Named turns come first, each shown by rows before and after it. Which turns, in which order, take the first row of each pair that follows to the second? Write the first one first, as in the answered first pair.
K377:
[ 13  21 -65  14 -20  55  44  10  -4 -15  12] |-> [ 20  -3  19 -37   3  59 -15   8 -63 -23 -13]
[ 17  42   7  40   3 -22   7  -1  17  25 -37] |-> [ 11  39  -8  20 -22  10 -23  -1  13  16 -52]
[ -9  -1  10 -11 -13 -16 -16  -3  13   2 -20] |-> [ -7  -1  14   1  -3 -30  -2  -4  17   8 -12]
[ -5  11  53   0  22  -1  17   5 -28   1  -1] |-> [-12  29 -13  28  -4   9  46   8  13   2   8]
K620:
[ -1 -11  10   1   6  -4   5  -2 -10   1   7] |-> [ -3 -11  -3   6   3  -4  10  -3  -1  -3  12]
[ 15 -15 -24 -10  -2   5  21  -9  -8  16   3] |-> [ 12 -21 -19 -21  -9  10   4  -9 -10  12  -6]
[  8  -3  15  -4  33  11  -3   8 -24   3  11] |-> [  5   0 -19  13  24  12  17   6  -4   1  26]
[-25   5  10   7 -15 -38 -12  12  31  35 -22] |-> [-23   6  17   7 -11 -38 -12  13  28  36 -24]
K679:
[ 12   4 -21  25  24 -11  39  -1  10   3  20] |-> [ 13  -1 -23   0  19  38  23  10 -20  -7  18]
[ -9 -31 -22   7 -18  -8   2 -17   7 -15  21] |-> [-10 -33 -21   2 -18   1  -1 -16  -1 -17  24]
[  8  -3  -4  -8   3 -10   5  -4 -45 -10   8] |-> [  1  14 -26  -7 -23  -4  -8  -3 -24  -6 -17]
[ -1  25  24   5  15 -29   6  -3   8  15 -20] |-> [  4  10  33 -13  28   5   1   5 -27   6  -6]
Pairs:
(two turns a pair)
[ -1   4  11 -14  10   0  -3   2  -9  -4 -16] |-> [ -6   2 -19  -2  -4  -5   7  -3  17  -5  -7] => K377 K620
[ -5  70  18   0  22  30   8  17 -38   6 -17] |-> [ -9  54   9 -21   5  52 -17  13 -42  -6 -20] => K620 K377
[-17  43  24   6   0   0 -25  11  -6  30 -53] |-> [ -8  28  31  24  45   1  28  19 -31  29  -1] => K620 K679
[  2   3 -10  -7 -33 -23 -28 -20  33  -3  -2] |-> [  6 -17   3 -31 -17  22 -36  -9 -12 -16  16] => K679 K679
[  4  22   9   2  48   3  45  16 -33   0  17] |-> [ -7 -13  -7 -47   1  42 -29   1 -31 -27  -4] => K620 K377
[  0  -4  -6  -2 -16 -16 -15 -19  30  10 -15] |-> [  3  -4   6   2  -3 -29  -7 -20  27  13  -9] => K377 K377
[ -5 -37  -2 -17  -6  19 -21  -8   9  -6  32] |-> [ -1 -15  37 -23   1   0 -39  -4   1   7  -3] => K679 K620
[  3  14   5 -14   7  39 -16   6 -20  -2 -25] |-> [  9   0  29   8  40 -12  14  -5 -14   4   5] => K679 K679
[  0   3 -24  -9   4  47 -13  11  -7 -13  -4] |-> [ -2  32 -16  14  -2  -4  -6   5  30   5 -30] => K620 K679
[ -1   3 -19  28 -12  -7 -10 -24  15  -6   3] |-> [  2 -13 -20  18  -4  13  -9 -20  -4 -15  19] => K679 K377
[  4 -10   0  -2  19  16  11  14 -16  -5   8] |-> [  0   9  -2  -8  -2  17 -11  15  -4  -1 -25] => K679 K620
[  6   0   5  10  12 -14  27   0 -11 -15  19] |-> [  0  -1  -3 -18 -14  18 -14   0 -17 -24  -7] => K377 K620
[  3  -5   9  18  31 -18  39   1 -17  -1  24] |-> [ -5   1 -38  24  -5 -10  34  -3  18  -5  20] => K377 K679
[ 16  12  13   8 -18 -27  -2 -14 -18  -4  31] |-> [ 15   3   2  -1 -25  -3 -10 -12 -26 -10  35] => K620 K679
[ 15  31  18   3  23  19  -2  14 -29  18 -26] |-> [ 10  44  -2  15   5   5   2  10  -1  23 -38] => K679 K377
[ -9  30  19 -18   0   8 -22  -3 -33   1 -38] |-> [-14  36 -46  20 -10   3  24  -4   6   2  -4] => K620 K620
[ -5  -2 -11  10 -15 -12  -5  -6  21  -6  -7] |-> [  2   1  25   3  10 -16  -2  -1  -5  -1  -8] => K377 K620
[  4 -11 -12 -13 -19   6 -14  -3  10  -8  -9] |-> [  6   5  13 -11  -8  -9 -15   1   2   2 -25] => K620 K679
[ -9  26 -12 -12 -37  19 -24 -10  -2  -5 -55] |-> [-11  15 -37  10 -41 -12   0 -24  30  -6 -30] => K679 K377
[-12   7 -55  17   8 -15  51  -8  31  -1  30] |-> [-11 -35  35 -40  24 -40 -28 -29  -7 -11  -1] => K620 K377
[ -5  14 -10  15  -2  -9   8  11  -5   9 -13] |-> [ -7   7 -21   9  -5  10   7  11 -11   1  -4] => K679 K377
[ 5  4  4  9 17 18 28 12 -9  3 14] |-> [ -3  -4 -23  13  -7   6  21   0  21  -1  16] => K620 K679
[  4 -17 -11  12   0 -32   6 -17  31   4   8] |-> [  4 -32  -2  -1   1 -27  -7 -20  19  -3  13] => K377 K679
[ -1 -28  -3   0  16   8   5 -12 -16 -17  25] |-> [ -5 -31  -8  -8   6  14  -9 -14 -11 -21  18] => K377 K620
[ -5  -6  -3  10  -3 -18   1 -11  14   1   5] |-> [ -2 -16   4   2   9   4   4  -5  -9  -4  18] => K679 K620
[  2 -15  -5  -1   2 -13  -3  -6  13   6   6] |-> [  3 -16   6  -7  12   2  -2   1  -7   4  10] => K679 K620
[ -3  16  32 -13   2 -27 -31  -2   2   0 -52] |-> [ -8  20 -15  14 -13 -42  -1  -8  44   1 -31] => K377 K620
[ 16  -3  32  15  13   7  16   0 -16  21  13] |-> [ 11 -11 -10  17  -9  33  17  -1  -2  14  25] => K620 K679
[ 26 -24   3 -14  -2   0 -11   5   2   0   2] |-> [ 28  -8  18 -11   4  -7  -8   9  -1   9  -9] => K679 K620
[  5  55 -25   9 -18  16  -8  18  22  19 -29] |-> [ 13  53  19  22  23 -25  15  14   8  28 -14] => K377 K377
